In the data rows, zero lies at 4.5, halfway between 4 and 5.
Each row in the table below has a label, given by one hidden rule.
[8 2 3 2 4 3 5 4 3 6 3 9 9 4 5 6 3 9 4 4 6 6 5 1 5 4 5 4 3 2 3 2 0 2 0 5 5] 0
[5 5 4 7 8 5 5 7 4 6 9 9 2 4 7 2 1 6 4 5 3 5 6 3 6 3 6 4 5 5 9 2 0 3 9 7 3] 5
[2 5 6 7 4 5 5 4 4 3 5 2 1 5 4 4 7 5 6 5 5 3 4 5 4 6 3 4 5 6 1 6 8 7 0 1 5] 3
[3 6 6 7 3 5 3 3 5 1 1 1 2 5 1 3 7 4 5 3 6 3 5 5 3 5 5 5 6 5 0 7 5 6 6 1 5] 4
[5 4 5 4 6 6 5 5 8 6 8 2 4 4 4 1 2 3 3 4 3 3 4 7 4 3 6 4 4 5 7 0 4 2 6 3 4] 5
[3 3 4 4 4 3 5 5 6 5 1 8 3 5 3 5 4 0 5 4 7 7 3 3 4 6 5 5 5 4 7 3 0 3 3 2 4] 5
[5 5 5 4 5 5 5 6 7 6 9 2 4 5 8 4 3 5 5 4 4 5 6 7 5 4 6 3 4 5 6 6 9 2 7 3 5] 3
[3 4 3 5 7 5 4 5 7 4 3 6 2 5 5 4 2 9 3 5 3 4 4 7 5 4 5 3 4 5 6 4 1 5 7 5 4] 3
[3 4 7 8 5 6 5 5 8 5 5 0 0 5 5 0 8 2 4 5 1 4 4 6 4 4 5 5 6 6 2 7 9 8 9 6 7] 4
[2 5 6 7 3 5 4 5 5 4 9 2 1 5 5 3 8 3 5 5 4 5 3 6 5 5 5 5 4 5 4 7 9 4 2 1 5] 3
[6 6 4 3 7 5 5 3 6 6 9 4 4 4 4 3 3 2 4 4 5 4 6 2 4 5 4 4 6 5 6 3 6 6 9 5 5] 2
[3 4 3 3 5 3 2 4 4 4 3 4 5 5 2 4 3 7 4 4 3 3 3 4 4 4 4 4 3 5 0 4 0 7 4 3 5] 4
[3 5 3 5 4 6 5 5 5 4 2 6 3 5 5 4 2 7 5 6 3 5 5 4 4 4 4 5 5 4 6 3 5 6 7 4 4] 5
[5 4 6 3 4 4 4 3 2 3 6 5 4 4 1 6 5 1 5 4 3 7 4 2 3 6 4 5 4 4 4 3 0 4 4 4 5] 0
[7 3 3 1 6 3 5 5 3 7 9 9 7 2 3 9 3 6 3 5 8 7 6 6 5 4 6 4 3 3 6 0 1 5 1 5 4] 0
[2 5 5 4 4 5 4 4 7 7 9 6 4 5 3 5 6 7 3 4 2 7 4 2 5 5 5 3 4 5 5 3 5 5 3 8 3] 3
[5 4 6 3 3 5 4 4 4 4 3 3 6 5 5 6 3 3 4 4 6 8 6 3 4 3 4 4 4 3 0 4 2 4 2 4 4] 0
[5 4 4 2 0 2 2 3 2 4 4 9 8 4 0 5 6 5 5 4 4 6 3 0 3 4 4 7 4 4 3 5 3 8 0 3 5] 2
[7 3 2 3 6 4 5 5 4 6 7 6 9 4 4 6 0 9 4 5 6 5 4 2 5 4 5 3 4 3 8 3 3 6 1 7 4] 0
[4 4 4 4 2 4 5 4 4 5 2 6 8 3 2 8 7 4 4 4 3 7 4 2 4 4 5 6 4 5 7 3 4 4 1 4 5] 5
[5 5 4 7 6 5 5 5 6 5 4 4 2 4 4 8 2 8 3 5 2 1 4 5 3 4 4 4 4 5 2 5 7 3 5 6 5] 4
[3 6 6 6 5 5 4 6 2 3 8 4 6 6 6 4 2 0 4 4 4 4 4 6 4 5 5 4 4 5 3 4 6 4 5 5 5] 3
[7 5 4 4 2 5 4 3 2 4 6 3 5 3 5 7 3 3 5 5 5 6 4 2 3 5 4 5 3 4 0 3 4 9 7 5 4] 2
[5 6 3 7 7 5 6 6 8 6 8 6 5 5 7 2 2 7 5 6 6 2 4 6 8 1 5 3 4 4 6 3 2 2 8 7 5] 1
[9 2 2 3 2 4 5 5 5 7 8 9 9 2 2 8 0 9 3 5 6 9 6 3 6 4 4 6 5 3 6 5 0 0 0 8 4] 0
[3 4 6 7 8 4 5 4 6 5 9 2 5 5 4 2 5 5 5 4 4 4 4 3 4 5 5 4 5 5 8 5 7 5 5 5 4] 5
[9 4 6 3 5 4 3 5 4 5 1 8 9 4 5 5 6 9 4 5 9 5 5 4 3 5 4 5 4 4 7 0 0 3 3 5 4] 0
[2 5 5 5 4 6 4 5 4 4 2 1 3 5 3 0 9 0 5 5 3 4 3 5 4 6 4 5 4 4 7 7 8 2 2 4 5] 5
[2 5 7 6 4 4 3 4 4 3 0 0 0 6 4 0 9 0 6 3 2 5 4 4 3 6 3 6 5 6 2 9 6 9 2 0 7] 3
[3 4 6 2 4 5 5 3 1 3 3 3 5 5 3 1 6 7 6 2 4 5 2 6 3 6 4 5 6 5 1 7 7 8 3 0 6] 4
[4 4 6 3 4 4 5 6 4 5 5 4 4 4 2 9 4 9 4 5 5 1 5 4 4 4 4 4 5 4 7 5 6 3 7 4 4] 1
[5 4 4 6 4 4 5 5 7 7 9 8 7 4 3 8 3 9 4 4 6 2 6 5 3 5 4 2 2 5 4 3 1 3 5 6 4] 4
[2 5 5 4 6 5 6 5 2 3 2 0 3 5 4 5 6 0 6 5 3 2 4 3 5 4 5 3 4 4 3 7 4 5 4 5 5] 3
[4 4 5 5 3 5 4 3 1 4 0 4 8 4 5 4 9 4 4 3 6 4 4 4 4 6 4 5 4 4 5 4 9 6 2 2 6] 1
[4 4 3 3 3 5 3 5 1 4 5 6 4 4 3 2 5 7 5 2 7 4 5 3 5 6 3 5 5 4 7 5 1 6 3 6 5] 1
[6 4 3 2 4 2 5 3 3 6 6 9 8 2 1 6 6 9 5 3 8 7 5 1 6 6 5 4 3 3 3 4 2 5 3 4 3] 0
[6 5 6 3 4 3 5 5 6 5 8 7 9 4 4 6 0 9 4 5 9 4 5 7 5 4 6 4 5 4 9 4 3 4 5 6 3] 1
[5 3 5 1 1 5 3 3 5 3 2 7 2 4 3 5 7 4 5 4 2 8 4 3 5 6 4 6 4 5 3 5 3 4 5 4 6] 4
[4 5 6 3 5 4 3 4 3 5 0 8 1 6 2 6 7 4 5 3 2 7 4 4 4 4 3 5 5 5 9 7 7 7 0 2 5] 5
[2 6 6 5 5 5 5 4 2 4 0 0 4 6 2 3 9 0 6 4 1 3 4 5 3 5 3 7 6 6 0 9 9 7 5 1 5] 4
[2 5 4 3 2 5 5 4 5 3 3 9 2 5 4 5 8 4 5 4 2 5 4 4 3 6 6 4 5 5 1 7 1 6 6 3 5] 3
[7 3 1 4 3 3 4 4 4 7 9 9 9 3 3 9 0 9 2 4 9 8 6 2 6 5 5 6 3 3 4 0 0 0 1 9 4] 0
[4 5 3 4 4 6 5 3 4 6 8 1 6 4 7 5 2 2 5 5 4 6 6 2 6 5 4 3 5 4 4 2 1 5 6 2 3] 1
[4 5 6 3 3 5 2 3 2 3 0 1 2 5 2 3 8 3 6 1 3 4 3 3 0 6 5 6 6 4 0 6 3 9 0 2 5] 2
[7 5 5 5 6 6 5 3 6 5 6 3 2 5 3 6 4 9 4 5 5 6 6 3 6 4 6 4 5 5 9 4 6 3 6 8 5] 1
[8 2 2 2 3 5 4 4 5 5 7 9 9 3 4 9 5 7 4 5 6 5 5 4 4 6 5 4 4 4 4 1 2 5 3 4 4] 0
[3 7 5 6 8 4 6 6 7 3 5 5 4 5 6 0 6 5 4 5 5 3 4 6 5 4 4 5 6 5 1 4 7 3 8 5 4] 4
[6 3 3 4 3 5 4 3 5 2 9 6 7 5 3 6 5 9 4 4 6 6 5 3 5 3 4 4 4 5 5 4 1 4 5 5 3] 2
[4 6 4 4 6 4 5 6 3 4 6 5 4 4 5 5 1 5 5 5 4 5 5 6 5 5 5 5 4 4 8 3 5 1 6 4 5] 1
[4 4 5 5 4 4 5 5 5 5 5 6 6 5 5 5 3 6 4 6 5 4 3 3 5 3 4 3 5 4 6 4 8 4 5 4 3] 1
[7 3 3 4 4 3 7 4 7 7 9 8 8 3 2 7 3 9 4 5 7 7 7 4 5 5 5 5 3 4 3 0 0 3 0 4 3] 2
[5 6 5 6 4 5 5 5 7 6 9 6 5 5 7 2 0 2 4 5 5 2 5 5 7 4 6 3 4 5 6 5 4 2 7 9 4] 3
[8 5 6 4 5 4 5 5 4 6 3 7 2 5 5 0 1 6 3 5 4 5 6 5 5 4 4 5 4 4 4 5 6 4 2 4 4] 0
[5 3 4 3 2 5 3 5 6 3 6 3 5 4 2 5 4 8 5 4 9 7 6 3 3 4 5 5 4 3 5 1 6 5 1 7 4] 0
[2 5 4 4 3 5 4 5 2 5 2 2 2 5 4 1 6 2 5 3 4 3 4 5 4 7 4 5 5 6 6 6 7 6 3 5 4] 3
[4 4 4 2 4 3 1 5 0 4 2 3 4 5 4 6 7 9 6 2 0 5 3 1 2 6 4 6 4 4 2 8 6 5 0 1 6] 2
[4 4 3 4 1 3 3 3 0 5 0 2 6 4 3 8 9 1 5 2 0 6 3 3 2 6 4 7 5 5 3 3 6 8 2 2 5] 4
[6 4 4 3 3 4 4 4 5 5 3 4 7 4 4 3 6 6 4 5 4 6 5 5 5 4 4 5 4 4 9 7 1 0 2 6 3] 1
[4 5 4 3 6 4 4 4 2 4 5 6 3 5 3 6 6 4 4 3 8 6 5 5 2 4 4 6 4 5 2 4 8 6 7 3 5] 4
[5 3 3 4 4 5 5 6 5 5 6 6 4 2 4 6 1 9 4 6 9 3 4 5 5 4 6 3 3 5 9 0 5 1 6 7 2] 5
[5 4 3 6 7 4 4 4 4 4 2 5 1 5 3 4 4 5 5 5 3 3 5 6 6 5 5 4 4 4 7 4 5 6 2 4 5] 1
[2 4 5 3 4 4 5 4 2 6 3 3 7 5 5 7 6 2 4 5 4 5 5 6 4 3 4 5 5 5 4 2 5 8 4 4 4] 3
[5 4 5 4 2 3 6 5 5 3 3 5 6 4 5 7 6 3 3 3 5 5 5 3 5 4 5 5 3 4 5 4 7 6 6 5 4] 0
[3 6 5 5 9 6 5 6 6 3 4 5 5 4 7 1 6 2 4 5 4 5 4 6 4 4 3 4 5 5 6 5 6 4 5 6 4] 3
[6 4 4 5 2 4 5 4 5 4 6 8 6 5 2 2 6 3 6 4 4 2 4 5 5 3 6 5 4 5 2 4 6 6 5 8 4] 2
[5 5 5 6 1 4 4 4 4 4 1 1 4 4 6 5 8 1 3 4 3 5 5 4 4 6 4 5 5 5 5 8 7 8 8 2 5] 4
[4 5 4 7 6 5 6 5 7 4 5 9 2 4 7 2 0 3 4 6 3 4 6 8 5 4 4 3 4 4 9 3 8 5 7 5 5] 1
[7 3 4 4 2 4 3 3 3 5 2 7 7 3 3 4 5 1 5 5 3 4 5 3 3 5 4 7 4 4 1 7 1 5 3 5 3] 2
Which column or columns does the hidden rule look at? Columns are counted from 0, in order:
0 29 30
Which label does each new row get?
[5 5 6 4 4 5 5 5 2 5 0 2 1 5 2 6 5 3 5 5 3 3 5 4 4 4 4 4 5 6 4 7 8 5 7 3 5] >> 4
[4 5 5 4 6 6 4 5 2 5 1 4 5 4 2 3 6 3 4 6 0 4 4 6 4 4 4 4 4 5 0 6 7 2 4 5 6] >> 4
[5 6 6 8 8 6 5 6 6 1 7 1 2 6 7 1 5 1 3 5 5 0 4 5 5 4 5 4 5 5 8 6 9 4 7 5 6] >> 5
[6 4 2 3 2 3 4 5 5 8 9 8 7 4 4 6 2 9 3 3 9 4 6 3 5 6 4 5 4 4 8 3 0 4 4 7 3] >> 1
[6 5 4 6 5 5 6 6 3 7 6 4 4 5 4 4 3 7 3 7 6 3 6 6 8 4 5 2 4 4 7 1 5 2 8 9 4] >> 1
[6 5 4 4 4 5 6 4 4 5 4 5 4 3 2 5 6 9 5 4 5 3 5 4 3 4 5 4 4 4 1 4 2 3 2 6 6] >> 2
[9 3 1 4 6 4 6 6 9 9 9 9 9 2 4 9 1 8 2 7 9 6 7 5 8 3 6 4 2 2 9 1 0 0 7 9 1] >> 0
[3 4 5 4 5 5 3 5 3 3 0 5 4 5 3 0 7 0 7 3 2 6 4 4 4 6 3 5 5 5 0 9 9 5 4 2 6] >> 4
[3 5 5 6 5 6 5 6 5 4 7 1 0 4 5 0 7 5 4 4 1 4 5 5 5 3 4 5 5 5 8 5 4 4 5 4 5] >> 5
[5 4 5 5 4 5 5 4 4 3 5 4 0 5 4 2 8 0 6 3 2 7 3 4 2 5 3 6 5 5 2 5 8 6 3 0 6] >> 4
[4 3 5 5 2 5 4 3 4 3 2 8 5 5 4 6 9 8 5 4 4 4 4 5 4 7 4 4 5 5 0 5 5 5 1 3 5] >> 4
[2 4 5 3 5 4 4 4 3 4 3 3 2 4 4 4 5 3 5 3 5 8 4 5 4 4 3 5 5 5 4 8 6 9 3 5 6] >> 3
[6 5 6 4 5 4 5 4 4 5 3 4 4 5 2 6 6 1 5 3 3 6 4 1 3 7 3 6 4 3 4 5 5 6 0 1 4] >> 0
[4 4 5 5 3 4 5 5 4 7 7 9 5 5 4 6 6 7 3 5 7 6 5 5 4 2 6 4 4 4 8 2 1 5 2 8 5] >> 1
[5 3 3 1 5 3 6 4 5 7 6 8 7 4 4 6 3 9 5 5 9 6 5 1 4 5 6 4 3 3 5 2 3 2 3 9 3] >> 0
[7 4 5 5 5 4 5 6 6 6 9 9 5 2 3 8 2 3 4 4 9 4 4 5 7 2 5 4 3 3 5 3 2 2 9 5 4] >> 0
[4 4 5 4 3 5 5 5 9 6 5 0 2 5 6 0 5 6 5 5 3 5 4 6 4 3 4 4 5 4 8 4 8 1 9 5 5] >> 1
[2 4 6 7 6 4 5 5 6 4 2 0 1 6 4 5 7 0 5 5 3 5 3 5 3 6 3 3 6 5 6 6 6 5 4 3 5] >> 3
[4 5 3 5 5 5 5 6 9 4 9 7 7 5 6 6 0 9 4 5 3 3 6 6 7 4 5 2 4 4 9 2 2 1 9 6 4] >> 1
[6 4 6 4 3 3 2 3 2 4 0 8 5 4 3 8 8 5 7 4 2 7 3 3 3 7 4 6 5 4 0 4 2 8 3 5 5] >> 2
[8 3 3 3 3 3 5 4 3 5 0 5 9 3 3 4 6 9 4 3 7 7 6 2 3 5 5 4 3 4 5 3 1 5 0 2 5] >> 0
[5 5 3 6 8 6 5 6 7 7 6 4 6 5 8 6 2 9 3 8 9 3 6 5 6 2 6 3 4 5 9 0 3 0 9 8 3] >> 5
[5 5 7 4 6 6 6 5 4 3 3 5 5 6 4 1 4 0 6 3 2 1 5 6 5 5 4 6 5 6 2 4 9 5 3 2 5] >> 4
[5 2 5 6 5 3 4 4 2 7 9 8 9 4 7 7 5 9 4 5 6 5 4 3 7 4 5 6 3 2 4 0 0 2 4 5 3] >> 0
[9 3 2 5 4 4 5 4 5 4 5 9 6 5 7 6 3 8 3 4 8 4 5 4 7 3 6 3 4 4 5 5 5 0 8 7 3] >> 0
[4 5 5 4 5 5 6 5 5 4 7 3 8 5 5 3 3 2 4 6 0 3 5 5 5 3 4 5 5 5 2 5 9 0 4 7 5] >> 4
[7 5 2 6 9 5 7 7 9 7 9 6 5 4 8 9 0 8 3 7 8 1 7 9 7 1 7 2 5 4 9 0 0 0 9 9 3] >> 1
[6 4 6 3 2 4 4 3 3 4 0 5 2 5 3 4 3 1 4 3 5 5 4 4 4 6 4 5 5 4 1 5 3 4 3 5 4] >> 2
[4 5 3 5 4 4 5 5 5 4 4 6 7 3 2 4 5 7 4 4 6 6 5 4 7 4 5 5 5 4 0 2 3 4 2 6 3] >> 2
[8 3 2 2 2 2 4 4 2 5 4 9 7 3 2 6 0 9 4 5 6 7 6 5 4 3 6 4 2 2 4 2 0 2 6 4 2] >> 0
[4 4 5 4 4 5 5 5 6 5 3 2 6 3 6 5 2 6 3 4 6 3 5 5 6 4 5 5 4 5 9 7 6 7 7 5 5] >> 5
[4 4 6 4 2 4 3 3 3 2 1 0 0 5 3 0 8 2 4 5 3 4 3 4 1 4 4 7 4 4 0 8 3 6 3 0 6] >> 2
[6 5 5 5 5 3 3 4 1 4 1 1 0 5 3 1 5 0 5 4 4 4 4 6 5 5 3 5 4 4 0 8 8 7 7 3 6] >> 2
[7 4 4 4 4 3 3 6 6 6 7 4 2 5 7 7 4 7 5 5 4 7 6 5 5 3 5 2 5 4 0 4 6 1 5 5 5] >> 2
